Here are some numbered points:
[ -5 -16   6   1  -5  15  -3  -9 -12  11   1  20  36  -6  -6  13   6   9
   3   4   8 -14  15   7  -4   7  -8  -7 -13  10  15  -9  13  -5 -25  -7
  11   2   4  -5  -7   5  -6   4  24  -1  10  11  21  -8   8  -4  11  12
  -3  -5 -18   3   4   2  19  10  -3   2] 0
[-78 -20  78  72 -78  53  72 -90 -90  90  34 -43   4 -90  57  90  78 -57
 -68  78  90 -55  78 -53 -64  90  28 -78 -72 -41  55 -78  32 -78  90 -78
  49  78  90  78 -90  78 -90 -20  68 -18  78  -2  17  78  90 -90  47 -47
 -78 -78 -52 -90 -31 -72   4  90 -78 -78] 1
[ 33   2 -36 -10  31 -21 -22  23  25 -34 -24  14  11  28  -7 -23 -19  26
  15 -20 -31  26 -16  36  22 -31  -3  23  27   5 -29  30 -15  31 -34  31
 -28 -33 -24 -20  30 -33  24  27 -26 -12 -31 -14   1 -23 -27  29 -21  36
  30  23  21  21 -15  21 -64 -27  29   7] 2
[ 48 -25 -36 -59  59 -29 -59  37  47 -43 -15  59  11  43 -48 -38 -59  53
  42 -53 -44   5 -34  27   9 -48 -36  57  21  43 -11  52  12  57 -29  48
  -9 -57 -31 -49  43 -53  59  45 -17  43 -57  31  28 -43 -41  29  -9  41
  55  49  -1  36  36  48  -3 -40  42  43] 3
[ 33 -18 -24 -43  49   9 -42  39  49 -37  17  27 -31  34 -47 -35 -49  29
  48 -43 -42  11 -43 -12  27 -43 -32  42  11  41   6  32   4  33 -15  39
  -8 -29 -40 -39  36 -29  31   9 -13  27 -29  36  19 -27 -42  13 -26  15
  49   8  13  50  44  47  -5 -28  72  49] 4
[ 55  14 -41 -41  57 -22 -41  57  68 -64  29   8 -90  57 -26 -57 -64  28
  50 -61 -61  44 -64   5  64 -68 -23  59  48  20 -33  41 -32  55 -36  59
 -43 -34 -64 -64  61 -33  72 -32 -47  16 -33   8 -30 -49 -64  47 -68  -7
  64  22  53  59  29  61  30 -43  59  68] 5
[-29   4  36  32 -28  27  36   0  -7  23  90 -45 -78 -21  13  10  16 -49
 -19  21  14  -3 -25 -72   2  17  27 -24   4 -18  18 -44 -11 -24  31 -31
  -2  47  23  31 -23  39 -13 -57   2   5  52  12 -33  36 -12 -34 -25 -59
 -25 -45  15  -7  18 -22  59  28  -5   1] 6
[-19  34  14  37 -27 -28  35 -12 -19  15   2 -37 -11 -16  40   5  34 -38
 -41  35  19  11  -3   1   6  19  47 -31  12 -38 -20 -27 -29 -25   7 -18
 -17  31  21  30 -17  24 -29 -28 -11 -42  26 -29 -26  24  12  -9   2 -33
 -33 -15  19 -11 -39 -38   8   8  -3 -36] 7
[-25   5  10  27 -24  12  28 -19 -18  20  27 -20  -8 -19  19  15  20 -25
 -20  24  18   1  15 -18  -2  20  10 -22 -12 -14  11 -31  -3 -23  15 -21
   5  29  19  25 -21  26 -17 -18   8 -23  29  -6 -11  12  24 -16 -12 -27
 -26 -26  -5 -13 -13 -25  25  15 -21 -23] 8
[ 22  22 -20 -11  22 -31  -9  33  32 -27  20   0 -13  28 -14 -31 -21  -3
  18 -22 -33  28 -41  17  26 -27   3  20  28   2 -21   7 -18  22 -44  23
 -24  -8 -29 -19  28 -17  42 -11 -28 -13 -19   2 -22 -19 -40  25 -29  -6
  27  32  26  37   9  22  26 -28  16  23] 9
[  7  13 -15   6   2 -27   7  11   9  -6  12   2 -23  10  11 -10  -6  -6
  -5  -4  -8  19 -29  20  12  -4  18   3  17 -11 -21   2  -8   7  -7   5
 -14  -3  -5   6  11  -5  16  29 -16 -22   1 -11  -2  -3 -13  10  -1   5
   3  17  12   8 -10  -6  -8 -15   6  -5] 10
[ 37  59 -47  13  13 -61  14  36   8 -36 -78 -24  21  37  42 -41   8   2
 -22  -4 -28  55 -40  68  48 -14  50   0  53 -47 -61  23 -52  18 -59  35
 -55 -29 -30  -4  33 -19  18   1 -49 -59 -11 -61 -52 -30 -33  49 -34  28
  11  59  57  31 -61 -16  -4 -48 -12  -4] 11
[-23  38  17  40 -38 -16  43 -20 -30  24  11 -44 -18 -20  45   8  41 -39
 -47  34  21  15   6  -1   7  31  41 -41  15 -42 -17 -34 -21 -33   3 -33
 -18  35  19  47 -24  34 -25 -24  -7 -40  37 -40 -33  33  15 -15 -11 -34
 -38 -28  20 -22 -44 -45  41  18 -35 -53] 12
[ -9 -57  26 -45  15  41 -40 -16  10   7 -11  50  14 -15 -61  24 -33  41
  43 -38   1 -43  36 -32 -36  -8 -61  26 -45  61  45  11  48  15  21   0
  44 -15   9 -27  -4 -11  13  31  41  53 -14  57  52   4   4 -29  39  29
  19   3 -45 -10  61  34 -21  24  19  31] 13
[-31 -72  32 -47  -8  50 -44 -68 -41  44 -68  72  90 -53 -53  72  -1  72
  23   1  45 -90  90  11 -90  33 -72   7 -78  68  64  18  72  -1  41 -23
  78 -28  68   2 -39 -31 -23  90  90  59 -31  59  72  27  78 -36  90  78
  -5   1 -90 -57  48   9 -78  43   9 -19] 14
[ 11 -27  -5 -25  11  12 -19   1   4  -8 -23  24  32   1 -16   4 -15  29
  17  -5  -7 -13  14  15 -16 -10 -25  16  -7  26   9  24  25  15   0  11
  13 -21   0 -22  10 -23   5  24  13  26 -21  10  26 -11 -11   2  21  27
  14 -27 -20  -2  10  14 -39   0  20  15] 15
[-47  -3  49  43 -45  36  41 -28 -36  40  72 -27 -44 -40  22  36  36 -47
 -32  37  36 -28  31 -57 -28  38  13 -42 -33 -24  29 -48   1 -44  50 -44
  29  53  35  43 -41  49 -50 -41  36   1  48   6  -3  42  27 -43   9 -53
 -41 -53 -11 -43   3 -42  33  55 -33 -28] 16
[-12  16   6  30 -16  -3  23   1 -16   3  -1 -28 -15  -8  20  -3  17 -27
 -15  17   8   8 -14  -3   8  10  22 -17   6 -22  -6 -17 -10 -18   1 -11
 -12  17  -4  18  -9  15  -3 -35  -6 -25  18 -17 -23  16  -1   1 -23 -28
 -19 -22  10   4 -19 -18  15   5   7 -12] 17
[ -1  31  -7  25 -11  -9  18   3  -6  -2  11 -32  -3   9  11 -11   6 -28
  -8   2  -5   8 -19 -22  19   9  13 -13   7 -25 -17 -12 -19  -7  -6  -8
 -15  20 -10  13   1  37  -7 -34 -12 -10  22 -13 -11   3  -7  -1 -27 -29
 -14 -12  16   3 -14  -3  36  -1 -15   3] 18
[ -1 -26  -1 -13   1   8 -14 -16  -5   7  -5  21  24 -12 -15  17   3  28
   6  -7   9 -18  24   4 -19   6 -22   8 -18  16   8   8  27   1   8  -1
  22  -8  11  -6  -8 -15   4  39  20  17 -13  16  29  -1  21  -1  25  31
  -1   4 -24 -14  15   2 -33   8   5  -6] 19
[ 17  -5 -14 -14  20  -6 -16  14  18 -15   8  21   1  15  -2 -15 -18  11
  14 -14 -19   8 -15  14  14 -15 -15  17  14  14 -18  26   2  20 -31  16
  -4 -16 -15 -20  17 -27  13  22 -10  11 -19   3 -10 -16 -16  14   1  19
  18  20  11  14   3  12 -15 -18  23  20] 20
[-68  26  68  68 -72  45  68 -41 -61  61  68 -68 -72 -50  61  39  68 -72
 -61  68  53 -20  25 -61 -17  68  52 -68 -32 -59  27 -68 -19 -68  53 -68
  17  72  53  59 -72  72 -64 -78  31 -29  72 -26 -42  72  47 -64 -14 -72
 -64 -72  -8 -50 -32 -61  61  49 -64 -43] 21
[ 10  -9   1  -3   3  17  -6  10   3  -6   2  23  13   8  -5  -1  -6   4
   0 -10  -8  -9   2   3   5  -5  -4   4  15   7   0   1   5   7  -6   1
  -6  -1  -9  -9   8   4  -8  -2  -1  10  -2  -2   9   0  -9   7   3  11
   5  -1   2   8   2   6 -31  10  -1   6] 22
[ 21  41 -24  11  -3 -41  15  11   5 -15 -12 -14   6  16  28 -15   1 -18
 -19   7 -11  36 -21  26  25  -9  18  -6  43 -33 -38  -4 -36  -2 -21  11
 -32  -6 -21   4  14  -7  15 -10 -32 -29  -7 -33 -21 -18  -6  24 -19  -3
  -1  19  33  12 -43 -11  20 -15 -17 -11] 23
[-15 -19   8  -3  -8  18  -6   2  -1  11  23   4 -11 -10 -17  11  -7   1
  14  -6   7 -24  -1 -26  -9   8 -18  -3 -25  15  28  -8  22  -8  11 -13
  20  13   6   3 -11  10   1 -23  20  15  17  23  12   4   8 -28   1 -10
  -3 -24 -17 -13  22   3  12  29   2  10] 24
[ -3 -42   9 -36  18  38 -36   4  26  -5  48  31  -6   0 -59   9 -37  32
  44 -15  -9 -34   1 -47 -30 -16 -43  31 -29  48  40   6  41  32  18   3
  34  -4   0 -28   2 -11 -15  -8  29  52  -6  41  29  -1 -19 -16  20  13
  25 -21 -33   9  64  37  -6  23  21  45] 25
[ 13  13 -21  11   3 -31   3   6   0 -12 -23  -4  31  12  14 -14   4   4
  -8   0  -9  16  -7  29  11   0  10   1  21 -17 -23  13 -14   3 -13  12
 -21  -6 -17  -1  11 -23  12  18 -19 -14 -10 -27 -13 -18 -10  15 -16  11
   2  12  17  11 -25  -9  -7 -23   4  -3] 26
Which three points above are nearest to each new point by angle, seen from the average point of the numbered points? Their numbers follow each, nearest first.
[ 19 -11 -21 -20  31  19 -25  28  34 -23  25  11 -28  23 -25 -17 -30  19
  35 -42 -28   2 -25 -18  11 -33 -29  32   6  29  16  24  10  28  -3  22
   2 -15 -28 -31  24  -7  30   0 -15  22 -21  21   8 -24 -36  23 -14 -15
  31   7   7  22  33  35  10  -3  33  37] 4 5 3
[  8 -22  -4 -22  21   3 -24  15  27 -11  20  30  -4   9 -24  -3 -22  22
  17 -23 -11  -7  -8  -4 -25 -16 -27  22  -3  31   5  19  21  24   4  15
   7 -14  -3 -15  13 -47  29  30   7  27 -14  26  18  -7 -15  -7  15   9
  22  13 -11   9  29  22  35 -14  31  22] 3 4 25
[-55 -43  48  19 -39  61  21 -64 -57  53  16  17  25 -57  -9  61  36  -7
 -26  36  61 -52  49 -38 -53  52 -31 -36 -57  15  59 -33  42 -39  64 -47
  53  33  57  39 -55  32 -37   6  55  32  33  38  41  45  64 -47  45 -15
 -39 -50 -50 -59  25 -36 -16  52 -40 -41] 1 16 14
[-24 -14  23  14 -31   6  17 -25 -24  24  -9 -11  23 -26  13  21  25 -16
 -18  33  28 -22  30  -5 -24  28   4 -23 -21  -6  13 -15  15 -31  28 -25
  19  22  27  22 -27  20 -30  11  22   3  19   1  27  25  31 -22  35 -22
 -36 -22 -23 -16  -9 -25   1  29 -22 -25] 1 16 8
[ -3 -11   0  -8  -2   8  -1  -3  -2   0  -6  10 -17  -1 -14   1  -3   8
   2   6   1  -8   3  -3 -15   5 -13   2 -11   8   7  -1   9   1  10  -6
   4   0   8  -1  -3  31  -4  -1   5  14 -15   9  11  16   0  -2  15  13
   1  -3 -12  -1   6   7   6 -12   1  11] 13 14 25
[  7  11 -13   8  -2 -10   8   8   4  -6  -7 -23   7   6  11  -3   3 -12
  -6   2  -7  14 -21   0  17   1   5  -7  18 -15 -15  -6 -20  -3 -13  -4
 -11   3  -2   6   5   8  -3 -15 -14 -16   2 -15 -18  -7 -22   5 -12  -8
  -4   2  18   0 -14  -1  23 -22  -6 -10] 23 11 18
[-45  -9  45  41 -48  30  42 -47 -50  45  -3 -28 -45 -45  26  43  44 -35
 -37  33  43 -35  44 -37 -38  48  19 -43 -41 -21  37 -42   9 -43  36 -52
  33  44  47  42 -45  45 -55 -33  38   7  43   1   8  41  45 -49  30 -38
 -49 -41 -38 -52  -6 -43   4  47 -47 -35] 1 16 21
[ 19 -21 -16 -27  33 -23 -34  22  28 -18  18  47  12  17 -36 -21 -31  33
  29 -29 -25   0 -24   9  -7 -30 -28  36  13  33  -2  31  21  36   2  29
   3 -35 -14 -27  23 -28  36  23  -1  28 -28  29  30 -20 -25  20   8  29
  23  41  -5  18  34  31 -22 -19  43  35] 3 4 20
[  1 -49  -2 -37  24   6 -38  -9  13   0  -8  48  22  -7 -44  18 -26  47
  33 -27  -8 -33  17  -5 -33 -14 -47  28 -22  42  27  16  44  24  21  10
  32 -24   7 -24   6 -24  11  41  27  44 -17  47  40  -5  -5 -10  40  33
  28  10 -36  -8  42  29 -43  -1  23  17] 13 15 19
[-43  52  34  59 -61  -8  61 -35 -64  41  16 -57   3 -37  78  33  64 -59
 -72  64  49   5  29 -17  -6  59  61 -61 -12 -78 -10 -52 -41 -57  45 -53
  -6  55  37  64 -48  57 -39 -13   1 -57  57 -53 -53  47  41 -24  -2 -49
 -61 -40  20 -39 -55 -68  40  33 -68 -64] 12 8 7
[ -6  43   2  35 -19 -36  33   6 -11   2 -11 -52 -38   4  37  -8  25 -31
 -31  23   5  28 -22   9  24  13  44 -25  25 -41 -27 -22 -41 -19  -4 -14
 -28  27  -1  23  -7  17 -19 -36 -24 -50  27 -41 -44  10  -6  11 -33 -32
 -22 -13  28   4 -17 -30  49  -7 -23 -20] 17 7 12
[-53 -45  57  15 -40  43  19 -55 -48  55  21  25  -4 -68  -6  57  31 -10
 -23  38  64 -59  68 -44 -57  50 -31 -34 -59  21  53 -39  49 -40  72 -45
  59  34  64  40 -52  30 -35  21  57  31  36  41  49  61  61 -72  52  -8
 -42 -41 -49 -55  24 -32 -31  59 -41 -31] 1 16 14
[-33 -30  35  17 -27  27  13 -36 -31  31   9  15  17 -34  -3  34  24 -11
 -11  49  33 -37  38 -29 -41  32 -17 -26 -36   8  33 -35  33 -28  44 -35
  37  28  31  24 -32  21 -22   2  40  21  23  25  16  28  37 -36  37 -18
 -27 -35 -41 -37  16 -21 -11  33 -28 -21] 1 16 14
[-21  -8  24  16 -23  -1  15 -24 -22  22  -3  -4  17 -22  14  21  19  -1
 -17  29  23 -17  31   4 -21  21  -2 -20 -17  -8   9 -18  13 -16  25 -15
  11  10  25  18 -22   8 -25  19  15 -17  23  -5  11  19  25 -17  33  16
 -22  -4 -18 -27 -10 -23  13  20 -16 -30] 1 8 16
[-22 -15  25  25 -23  24  16 -31 -24  26  -6 -16  -9 -27   8  27  22 -14
 -22  26  25 -23  35  -7 -21  28  -3 -24 -33   3  18 -25  11 -24  24 -24
  23   9  26  25 -28  27 -34   2  23   9  25   7  17  31  35 -20  28   0
 -24 -15 -27 -26  -3 -24   1   6 -31 -23] 1 16 21
[-17  -2  20  12 -18  18  11  -7 -10  19  23 -16 -31 -18   1  13  12 -15
 -16  13  11 -11  -1  -9 -18  13   2 -14 -16   1  14 -15   4 -15 -10 -14
  16  22  10  13 -15  13  -7   5  12  -3  13   8   6  13  17 -15  17 -21
 -17 -10 -15  -6   7 -14  32   4 -11  -2] 16 21 1
[ 29 -34 -23 -52  36   1 -50  20  37 -24 -27  44  33  20 -49 -13 -42  48
  47 -44 -32 -21  -4  15  -8 -36 -44  43  -9  45  15  48  34  47 -18  34
  12 -48 -19 -47  32 -30  31  35   6  42 -42  33  35 -28 -15  15   4  37
  45  24 -19  35  43  44 -41 -16  40  42] 3 15 4
[-19  -4  14  21 -22   1  16 -22 -21  23  -2  -2  -2 -23  18  15  21 -19
 -18  32  24 -13  11 -11 -26  21  -1 -28 -10  -8  10 -16   3 -21   5 -18
   2  21  21  19 -20   9 -31   0  18  -2  19  -8   4  14  18 -13  23 -19
 -18 -17   4 -18  -4 -22  14  16 -25 -34] 1 8 16
[-57 -15  72  45 -55  42  44 -53 -68  68  -4 -21 -18 -64  24  49  50 -43
 -42  52  72 -41  41 -49 -44  57   8 -52 -43 -20  41 -59  18 -52  68 -64
  39  59  59  49 -64  53 -68 -29  43   0  53   6  15  64  59 -55  38 -48
 -50 -59 -32 -64 -11 -48  11  72 -41 -49] 1 16 21
[-49 -40  55  20 -41  49  20 -59 -44  57   3   7  14 -55  -7  53  31  -6
 -10  27  55 -50  53 -41 -59  49 -37 -35 -50  17  50 -36  47 -41  61 -49
  55  37  72  36 -57  33 -44  27  53  34  35  34  42  48  53 -57  55 -11
 -41 -44 -57 -61  25 -31 -26  50 -31 -29] 1 16 14
[-29 -13  27  26 -32  13  25 -39 -36  35 -19  -8  38 -33  21  33  33  -4
 -28  24  36 -27  42 -13 -31  36  -2 -32 -27 -10  23 -31  29 -31  27 -30
  28  24  30  24 -31  16 -26  10  21 -11  22  -7  20  28  41 -30  36   4
 -32 -19 -28 -28 -12 -31 -23  23 -29 -33] 1 16 8
[-16  -6  12   7 -15  20  10 -20 -17  18   5  -9 -16 -17  12  10  15 -21
  -9  11  18 -14  24 -10 -10  15   5 -18 -23  -2  12 -24   5 -13  23 -15
  10  15  16  15 -17  14 -43  -6  15  -3  15   1  12  24  22 -11  21 -23
 -17 -21  -7 -15  -2 -15 -28  22 -16  11] 1 16 21
[ 78   9 -72 -49  72 -59 -52  59  57 -72 -50  23  27  68 -18 -61 -55  49
  38 -57 -68  52 -55  61  61 -64  -6  68  64  19 -53  78 -26  72 -72  78
 -53 -78 -61 -68  78 -68  68  41 -53  -6 -78 -12   0 -78 -57  72 -44  68
  72  64  45  64  -5  52 -57 -72  61  44] 2 20 3
[ 16  10 -18  -5   9  -3   6  20  20 -19 -16 -18 -30  19   4 -18  -9  -8
   6 -11 -18  16 -13  -6  25  -6  17   8  22 -12  -6   2 -20  13 -26  13
 -23  -2 -18 -13  15  12  22 -24 -25  -9   0 -18 -14 -17 -24  21 -21 -14
  10   3  23  15  -3  10  29 -16   3   0] 9 5 11
[ -4 -35  18 -16  -1  33 -18 -14  -4  12  10  29   3 -11 -23  18 -10  18
  21  -5   6 -31  27 -24 -27   6 -33  11 -29  34  33  -3  36   0  20  -6
  25  -1   8  -4 -15 -13  22  33  28  38  -3  37  41 -10  10 -21  27  10
   1  -6 -31 -12  30  15 -32  19  13  22] 13 14 19
[-42 -68  43 -23 -22  90 -20 -72 -39  49 -20  53  53 -72 -42  78  11  41
  15  11  48 -72  72 -34 -78  36 -59 -10 -90  53  78 -14  68 -20  59 -38
  72   7  55   9 -41   6 -36  55  78  61  -5  68  68  38  57 -59  68  34
 -19 -29 -68 -68  47   0 -72  61 -10 -20] 14 19 13
[ 90  53 -90 -78  90 -90 -72  90  90 -90 -90  28  48  90 -19 -90 -90  61
  64 -90 -90  90 -90  90  90 -90   8  90  90  11 -90  90 -57  90 -90  90
 -90 -90 -90 -90  90 -90  90  61 -90 -36 -90 -55 -49 -90 -90  90 -61  90
  90  90  90  90 -22  90 -44 -90  90  53] 2 20 9
[-22 -24   5   8 -19  15   3 -38 -31  25 -33   7  15 -25   8  31  23   6
 -13  16  29 -27  41  -1 -32  26  -6 -19 -24   0  21 -11  16 -15   4 -22
  23   4  52  16 -25  -2  -9  28  22   2   6   7  31  14  43 -25  36  27
 -18   3 -31 -31 -11 -20 -33  18 -17 -27] 14 1 19
[-26   0  21  28 -26  37  27 -28 -35  27 -13 -15  -5 -25  27  26  32 -17
 -29  30  25 -15  32  -4 -19  27  19 -30 -21 -20   3 -22 -12 -32   8 -28
  18  24  22  27 -26  29 -59   7  18 -15  28 -14   9  22  33 -15  22  -6
 -21 -20 -23 -30 -23 -29  -9  27 -34 -32] 1 8 21
[-13 -23  24   0 -10  25  -2  -8  -8  15  28   1 -14 -21 -15  20  -4  -8
   4   3  11 -18   9 -30 -23  12 -14  -5 -20  14  21  -6  23 -10  20 -17
  21  18  15   9 -15   6  -9 -10  23  16  28  21  13  15   5 -21  19 -24
  -8   0 -17 -12  10  -2   9  27  -5   4] 24 16 1
[-35 -52  41  -8 -21  68 -11 -50 -33  37 -22  24  49 -44 -22  52  13  23
  13  14  38 -57  57 -28 -50  33 -41 -16 -52  35  47 -14  45 -22  40 -29
  50  15  41  14 -37  14 -41  24  50  37   9  39  57  23  52 -40  57  21
 -15 -20 -53 -49  33  -7 -41  37 -36  -5] 14 19 13
[ 24  23 -23   4  14 -20  -3  25  22 -22 -14 -25 -25  24   6 -27 -11   1
   8 -16 -23  27 -20  17  30 -28   9  15  27  -7 -22  12 -21  11 -33  19
 -31  -4 -32 -13  20   2  45 -22 -29 -13  -9 -19 -25 -21 -29  24 -40   8
  20   2  23  23 -15  13   2 -24   2  12] 9 5 11
[  8  -3  -8   2   0  -9   2   9   6  -9  -1 -11  16  10  -2  -6  -6  -2
   5 -11 -11  20  -8   7  10  -5  -9  -8   9  -2 -10  11  -6  -3 -10   3
 -10  -1 -12  -2   9  16  -3  -5 -11 -10  -3  -8   6   3  -6  13  -9  -4
   3  14   1  23   0  15  17  -8  -1  11] 9 11 26
[ 50  20 -50 -33  55 -15 -32  64  72 -57  57   2 -53  55 -41 -59 -68  10
  57 -68 -72  47 -68 -22  50 -72 -16  61  42  23 -24  33 -23  49 -36  50
 -36 -22 -68 -55  55 -14  64 -48 -43  25 -22  22 -43 -48 -78  30 -72 -33
  59   6  48  68  39  72  57 -37  55  78] 5 9 4
[ 31  42 -43  -1  25 -45  -5  33  19 -32 -38   9  11  35  27 -34  -7  10
  -3 -11 -27  42 -28  48  42 -29  25  12  40 -26 -50  20 -43   3 -48  29
 -45 -22  -6 -16  28 -17  12  -3 -40 -47 -28 -44 -40 -39 -20  37 -45  25
  15  45  36  31 -42   1  16 -39   8   5] 11 26 23
[  2 -20  -8  -6   2 -13  -4  -6  -6   1 -21  16  31   0  -4  -1   4   3
  -3   8   3  -2  12  20 -12   3   0  -1  -6   3  -4   5  11   4  -1   4
  -2 -10   9  -3   2   6  10  26   9   1  -3  22  10  -4  14   3  28  22
   0   9  -9  -5  -3  -7 -27  -9  18 -13] 19 15 14
[ -5 -55   1 -41  13  32 -39 -18  -1   8  -4  57  45 -15 -52  27 -24  35
  31 -17   3 -44  33 -25 -42  -6 -50  23 -37  52  41  12  55  22  28   2
  42 -18  18 -25  -6 -26  35  53  39  49 -13  53  47  -2   9 -19  44  26
  18 -14 -42 -17  52  31 -50  16  34  28] 13 19 14
[ 28  33 -33  -2  17 -44  -1  28  16 -28 -37 -15  13  31  22 -41  -9  -3
  -2 -15 -24  34 -33  43  33 -22  24   9  34 -24 -31  27 -31  16 -30  25
 -39 -20 -33 -10  27 -16  17 -16 -35 -44 -18 -37 -20 -17 -14  35 -30  16
  15  30  34  28 -41   3  -8 -33   8   1] 11 26 23
[ -8 -90  15 -90  35  55 -90 -33  11  14 -31  90  72 -30 -90  41 -52  90
  72 -37  10 -68  55 -31 -72 -13 -78  52 -68  90  90  57  90  38  33  10
  90 -52  27 -53  -8 -41  15  78  72  90 -53  90  90   8  33 -31  78  61
  39   1 -78 -15  78  64 -90  17  53  39] 13 19 14
[ 24  39 -37  10   7 -41   7  18  14 -29 -44 -24  40  27  29 -28   3  -7
 -11  27 -15  40 -23  44  45 -11  28  -2  37 -31 -49  14 -48   9 -40  22
 -41 -17 -36 -17  21  -5  19  -4 -37 -43 -16 -52 -50 -23 -13  31 -31  14
  -9  41  32  25 -50  -3 -20 -29 -20 -18] 11 23 26
[-15  -4  16   9 -12   8   2  -8  -9  14  17   8 -27  -9   2   8  11 -27
 -14  12   5  -1  -4 -17  -3  10   1 -12  -1  -4  19 -23   7 -12  22 -13
   8  16  17  20 -12  27  -6 -12   3   6  12  15   3  15  -2  -6   8   6
 -11  -8  -4  -6   5  -9   3   8  -6  -6] 16 1 21
[ 21 -22 -22 -32  25 -14 -29   3  19 -19 -36  33  41  14 -18 -10 -24  36
  27 -25 -19  -5  13  33   1 -27 -29  25   8  24   2  34  19  34 -16  31
   0 -36 -16 -28  20 -48  15  38  -6  12 -36  20  24 -25  -4  17   6  44
  28  34 -10  18   2  24 -38 -13  15  12] 3 20 15
[  9  -8  -8   0   8 -19 -11   5   9  -7   0   6 -10   1 -12  -2  -8   8
   8  -1  -4   2   6   6  13  -7 -16  10   4  11  -3   3   2   8  -3   8
  -5  -7 -12  -5   7 -10  27  13  -1   5 -15   4  14   8  -8   3   6   3
   7  -3   3  10   5   5 -17  -4   4  13] 3 20 2
[ 11  57 -27  33 -15 -48  37  11 -13  -7 -29 -41 -20  13  55 -22  29 -34
 -44  31  -1  45 -22  37  33   8  59 -27  33 -57 -43  -3 -53 -16 -27   0
 -49  13 -10  28   6  25  -6 -11 -36 -53   6 -57 -61   2   5  36 -19 -11
 -21   4  47  13 -59 -36  27 -21 -20 -42] 23 11 7
[-12 -18  11  -4  -6  16   0  -8  -3   9  29   3  -9  -4 -13   6 -15  -4
   3   1  12 -22  13 -19 -10   8 -10 -11 -20  10  24  -9  24  -8  17  -9
  18  10   6   5 -11  38 -11  -6  19  17   3  14  23   7   0 -17  19  -8
  -8  -8 -26 -29  20   4  19  11   7   3] 24 13 25
[ -9 -78  22 -72  36  64 -78 -31   8  15  -5  78  59 -24 -78  47 -45  78
  90 -49   8 -78  59 -21 -68 -10 -90  50 -64  78  72  49  78  36  39   9
  68 -50  33 -45  -4 -57   4  72  64  78 -49  78  78 -11  25 -31  72  72
  34  18 -72 -21  90  57 -61  25  50  48] 13 19 14
[ 23 -28 -10 -39  32  10 -33   4  17 -14 -55  41  61  15 -28  -6 -23  55
  31 -24 -10 -15   7  29 -15 -17 -34  27   1  33   1  36  26  31 -19  28
   6 -42 -11 -31  21 -61 -15  43   2  18 -50  15  43 -31  11  19  31  49
  27  55 -21   7  14  28 -55 -13  25  20] 15 3 20
[ 14 -24  -9 -22  26 -24 -31  12  24 -21  -3  32  -8  11 -33  -8 -35  25
  28 -27 -17 -15  -6   2   3 -26 -22  28  11  28  11  15  22  25  -4  26
   5 -17 -13 -30  15 -22  21   9   6  30 -25  28  24  -6 -18   4   6  23
  32  12  -6  27  31  29  21  -5  30  32] 3 4 20
[  3   5   3   8  -4  -6   6   5   3  -3  13 -20   1   7   9  -7  -5 -15
   7  -7  -6   7 -17   3  15  -4   6  -1 -15  -9  -9  -6 -10   2   6   2
 -10   6  -8  -1   3   0  -1 -18  -8  -5  14  -5  -6   1  -8   6 -15  -9
   0 -11   1   6  -1  -1  -9  -1  -6  10] 18 23 11
[ 16 -10  -3 -28  20  22 -23  22  33 -13  27  22 -21  19 -31 -13 -28  13
  26 -26 -21   1 -20 -19  13 -21 -19  25  -3  25   3  10  14  23  -9  14
   4 -10 -23 -18  13 -16  10  -9  -5  22  -5  27   7 -14 -31   6 -20  -1
  21  -1   4  17  32  30  24  -7  24  29] 4 3 5
[  4  -1  13  -1   1  -1  -3   8   1  -8  15  15  37   3  -6   0   1  -1
   3  -3  -1   0 -10 -14  -1  -2   3   1   5   7  -3   3   3   0  -5   1
  -1   1  -1   1   3  -3  11   3   0   1  -4   3  -2  -4  -7  -2   2 -12
  -2  -4  -3   2  12   6   6   3  15   5] 3 20 4
[  6  45 -10  14  -7 -17  22  13  -1 -10  -1 -33 -26  11  30 -15  18 -37
 -24  14  -6  25 -31  13  27   3  36 -11  16 -33 -33  -5 -38  -6 -28   1
 -26  11 -14  15   8  11   8 -16 -27 -41  11 -34 -39  -2  12  12 -29 -17
  -6   9  31   6 -28 -15   6 -24 -10 -14] 23 11 18
[-10  -7   9   4 -11 -15   9 -11 -12  13   4   5   2 -11   5  15  12  -8
 -16  18  15  -4  10   8  -1  12  -1 -13 -11  -3  -2  -3   6  -9  16  -9
   6  12  11  17 -18   7   7  12  10  -1  12  -7   1  11  11 -11  11   1
  -6  -5  -8 -16  -5 -13 -23  -2 -12 -17] 1 8 16
[-36 -61  40 -24 -13  78 -22 -49 -29  36 -21  43  47 -43 -45  55  -3  31
  27  -3  35 -64  64 -36 -61  29 -55  -4 -61  49  68 -12  64 -21  33 -27
  64   3  40   1 -36  -6 -38  48  61  68  -1  61  61  26  48 -42  64  -5
 -11 -33 -64 -41  50   8 -53  42   0   4] 14 13 19
[-39 -59  42 -18  -9  72 -15 -42 -18  36  26  33   0 -39 -43  44  -8  21
  25  -2  32 -61  43 -52 -52  18 -52   3 -53  47  61 -21  59  -9  57 -34
  61  14  39  -3 -34  -4 -16  16  59  64  15  64  59  33  36 -50  53  -1
  -6 -36 -55 -36  68  11  37  48   1  13] 24 14 13
[ 52  27 -68 -31  37 -55 -26  45  36 -47 -52   1  33  47   1 -49 -32  33
   7 -31 -43  48 -37  59  41 -41  12  33  50  -5 -55  59 -33  45 -45  49
 -48 -55 -43 -36  45 -52  28  36 -45  -7 -52 -41 -19 -55 -33  53 -28  45
  36  61  40  48 -20  23 -36 -53  29  19] 2 20 26
[-41 -48  33   1 -31  33   4 -61 -45  48 -49  28  68 -49 -20  64  30  24
 -15  25  47 -48  61 -11 -55  41 -30 -29 -49  25  44 -10  53 -29  52 -36
  47   6  49  22 -40   9 -40  49  49  23   8  25  50  35  68 -33  59  48
 -31 -23 -59 -53   8 -23 -49  41 -39 -44] 14 19 1
